Each path is a new rotation, seen through one point. The rows after it are directions, each followed by how far the rotation turns it, in degrees a step (0 if it stays put).
Each turn is a multiple of 5 degrees from 10 to 175, or 0.
Each row of a path follows its step; steps can be skipped.

step 1: [ -3   8  31 -21  14 -13 -26   9  -3  -2  14 -14 -13  -1  21  19  18  -4
  -7  -5 -21 -11   5 -17  17   0  17  11 -16 -19  20  -1  -5   8  30  11
 -15   0   6  17 -44  17  17 -28   8 -22  -3 -26 -30   4   4  20 -10  14
   1   5  -8   8  -1   2 -21  -3  22 -11  13 -33  -1]
step 2: [-15 -14  22 -32  -9   2   0  -5 -21  -9   9  13 -21   9   1  21 -29 -12
 -22   4 -24 -12 -30   2  -1   7   5  24 -18 -26   1   5 -21  -1 -11  18
   2   5  12  13  11  -5  13   9  -3  15 -25  16  -2  16 -21  23 -21  -8
  12 -17 -25  -7   1  22 -17  12  20  17  32   9 -18]
step 3: [ 14  -9  10   0   6  30   6   2   2 -10   7  13  -5   4 -15  21 -10 -10
  29   1  -1 -16 -13  -4 -28  -2 -41   6  12 -19  -7   5   5   5  16  21
  25 -27 -24 -12  -9 -23   4  15 -13  -3  -2   7 -10  27  12 -14  -1 -20
 -15 -30  -4   1  17  18 -31 -25 -12  -6  18  33  -5]
step 4: [ 31 -15  28  12  11  -8 -37  18   1   6  20   1  25 -27  -4  19  -8   5
  -3 -14 -14 -27  24  -3  28   0 -20  20   4 -12  -9   9  -6  18   4   7
 -11 -28 -27  -9 -11   7  22 -23  18 -10  17 -12  -5  -8  -4 -36  15 -14
  14  11   7  11  10  -8  -6 -17 -13   7   1   7 -12]
step 5: [ 10 -10  -2  -7 -24 -30 -29  15  -4 -13  30  12 -50 -12  16  -1  -9 -30
  -4  -1 -19 -20   0 -26   9  -2  -6   4 -15  -9   0 -29 -10   2  -5 -14
 -49  19  -8 -11 -11 -14  24  -5   2  -7  21 -10  -7  -2 -15   7 -18  -7
  10  13   8   2 -17   4 -13   4   9   5   8 -19  -5]
step 6: [ -1 -27  -3 -17  15   2 -22   6  12  -7   3  15 -21   6  -7  13 -19 -30
  -7   4 -19   4   1 -15 -16 -14 -17  -8 -45  -8 -17 -18  23  14   4  12
   2   5   4   6 -13   3   4  28  -2 -11 -35  10  23  17 -17  21   9  10
   5 -42   1 -10 -20  15   4   7   0   2  28  13  20]
step 7: [ -2  -9 -14   0  -1   2 -12  17 -14 -14  -4  10  27  28 -13  13 -19  -5
  -4  17  22 -41 -19   3  15  25 -32   5  11 -25  -1  -4  21  21   1  11
   0 -21 -23  16 -42  19 -10  15   9  -5 -11   4   6  25   5  -6  14  -2
 -20  -5   0 -11  12 -10  14 -17 -16 -16  21  15 -16]
step 8: [ 27  -1  -7 -13 -15 -18  10   6   1 -24  17  17  -7 -11   2   5 -22  -7
  15 -23  -5 -44   0  -5  17  -2   4  33  11  -4 -16  -4  -2  28 -21 -23
  14 -11   1 -20   3   7  17 -29  -1 -23   9 -12 -16  10   5 -19 -13  22
  12  20 -17   6  16 -21  33 -10 -17 -11  12  14  -1]
step 9: [ 19 -12  -9  -6   6  10 -12 -16  -5 -24  -3  20 -38 -15 -29  -2 -10 -11
  -7 -17 -26 -16  -5 -35  13 -11  16 -12 -16   0 -29  20   8  -8  -6   7
  -3  30  17  -3 -18   7  22  14   2 -22  27 -30 -23   0  -2   3   0   7
  -1  17  14 -18  -1   5 -18   6  -7  11   7  -5  33]
Speeds:
[ -3   6   0   0  -6   4   2   4   0   0   3  -7  -9  -1   5  -1   4  -5
  -3   2   7  -5   1  -1   0   0  -2   0   7   1   1 -10   5  -2   0  -1
   5   5  -2  -3  -5  -5   1  -1  -9   0   1  -4   0   8   7  -3   0   0
  -9   0   1   3  -1   5  -3  -4   3  -6  -2  -4   0] : 160
[  1   9   5  -2   4   1  -4   8   0   4  -3  -5   6   4  -7   0  -4   3
   2   6   6  -2   7  -3   0  -2 -10  -4   0   2  -7   5   7  -7   5   8
  -6   4   3   1  -1  -1  -3  -3   2  -6  -4   0  -6  -1  -2  -1  -1   4
  -2   1  -4   4  -4   1   1  -1  -2   0  -2   2   0] : 115
[ 2 -1 -2  2  4 14 -4  6  2 -2  0 -1 -6 -4 -4 -9  0  4 -4 -6 -3 -6 -7  1
  2  3  2  0  4  3 -6  3  1 -3  1  1 -1 -7 -1  3  6 -4 -1 -2 -3  0  8 -2
  2 -2  1 -1 -7 -1  3  1  0  7  3  0  0 -2 -4  1 -3  8  1] : 70

step 0: [-18  -6  -3 -14 -21  -1  -3  34 -51 -25  -3  11   6  -5   1  -1  -5   8
  -9  10 -34 -19   3   3   6   2  11   9 -17  -6   7  15   3 -28   2 -22
   0  -7  17  27  25 -12   5  14  35  20  20 -14  35  -4   2  22  18  11
   0   9   5  -8  10  -8 -14  20  24 -11   2   8 -10]
step 1: [-34 -17 -18  18  -5 -18  18  -5 -23 -30 -10  23   6 -27  17  -6 -14 -10
 -16   3   2  10 -22   1  -7 -33  20  14   5  -4 -31  11   7   0  15  16
  20  21  12  16   4   4 -22   2  26 -37  15  13  -6  12   1  -3  -2   3
  -6  17 -27 -20  -1  -3 -10 -24 -20  -1  -2 -11  -5]
step 3: [-13  -5  -8  -2 -19   5 -24  28 -34 -10  -1   5 -10 -24   4  -1   9  17
  -1  -6  15   6 -31  16  12 -10  17  -2 -36 -15 -17  37   0 -21  18 -11
  -6  11 -10  16  -3  10  -9  15  16  -8   8  -7  -1  31  -5   3  24  10
   7   6 -25  -9   7  -1 -23  13  13 -26  -6  42   7]
step 4: [  1  -9 -14 -15 -10   5  28   7 -14 -28 -19  19  -1  -3 -22   7  -8 -28
 -18  -4 -28   4 -14  10 -23 -11  30  12  28   3 -12  17   4 -20  26 -16
   9  26   9  17  28   6 -22   5  22   5  21  13  28  -8  -2  13  23  21
 -21   4  -5   7  -2  11  -1 -15   1  28   2   0  -9]
step 5: [-16 -29   1  12   8 -30 -21  -6 -31   2 -12   6  -2 -29  15  -2 -15  14
 -39  12   4   6  18   6  23  12  10  34 -10 -20  -8  -4 -27  -9   9  -9
   0   0  33  31  16  -4 -21  11  16 -20  25 -15  11 -10  -4  15   4  -1
  -3   2 -23 -19  18 -12  -6   5  -6 -16 -11  -1   3]
step 6: [-27   9 -12  18 -27 -15   4  21 -13  12 -17 -15   2 -34 -29  -4   9  -7
 -17 -33   1   4 -27  16  -9  -7   6  10  -5   5 -14  36  14 -19  20  -5
  28  20  -3  34  -1  14  19   2   0 -24  -1  16  -6   1   1  -4  10  -6
  -6  16  -3 -14   5  21 -29  -5  18   3 -25  -2   3]
step 7: [  4 -14 -32  -6  -7  -3 -19   6 -18  -6  10   7 -39 -14 -30  21  14   0
 -19  -8  -5  11   7  -2  11  14  18  -3   9 -12 -23  21   2 -40  20 -22
 -12  -1   1  -1  11 -18 -26  -8  29   3  13 -10  18  16 -14  11  29  13
 -11 -16 -24  -2   6  -3  -2   9 -26  14   3  13 -23]
step 8: [-23 -20 -11  -4 -19 -13  -6   5 -28 -14 -25  14  17  -9   5   4  -9 -17
 -19  14   8  -4 -18  17  15  -2  30  21 -23  -7   6   2 -14   6  21   8
  -2  25  10  30  18   9 -28  29 -28  12  19   7  -3 -21   6  -3  30  10
 -29  -3 -12  -9   8  16 -15  -2  22   2  -9  26 -13]
step 9: [  3  15 -12   1  -5 -47  -8  17  16 -21 -15   6  -9 -14 -11  12  -8   2
 -48 -16 -12   0  11   2 -10  -6   6  14  19  -4 -14  17 -29 -38  14 -16
  21  -5  11  37  -8  -3  13  14  28  -5  21  18  13  11   6  10  10   1
  -3  19 -17   2   9   3  -7 -12   2  -2 -17 -21   9]
Speeds:
[-6 -1 -1 -1  0  0 -3 -2 -2  0  2 -3 -2 -2  4  6  3  0  6  0  0 -3  3  0
  4  9  0  0 -5 -1  0  0 -9  8 -1 -2  6 -1 -6  1  0 10 -7  5  0  4 -4 -7
  0 -3 -3 14  1  0 -2  0  4 -3 -3  3 -3  1  3  0 -1 -7  3] : 130
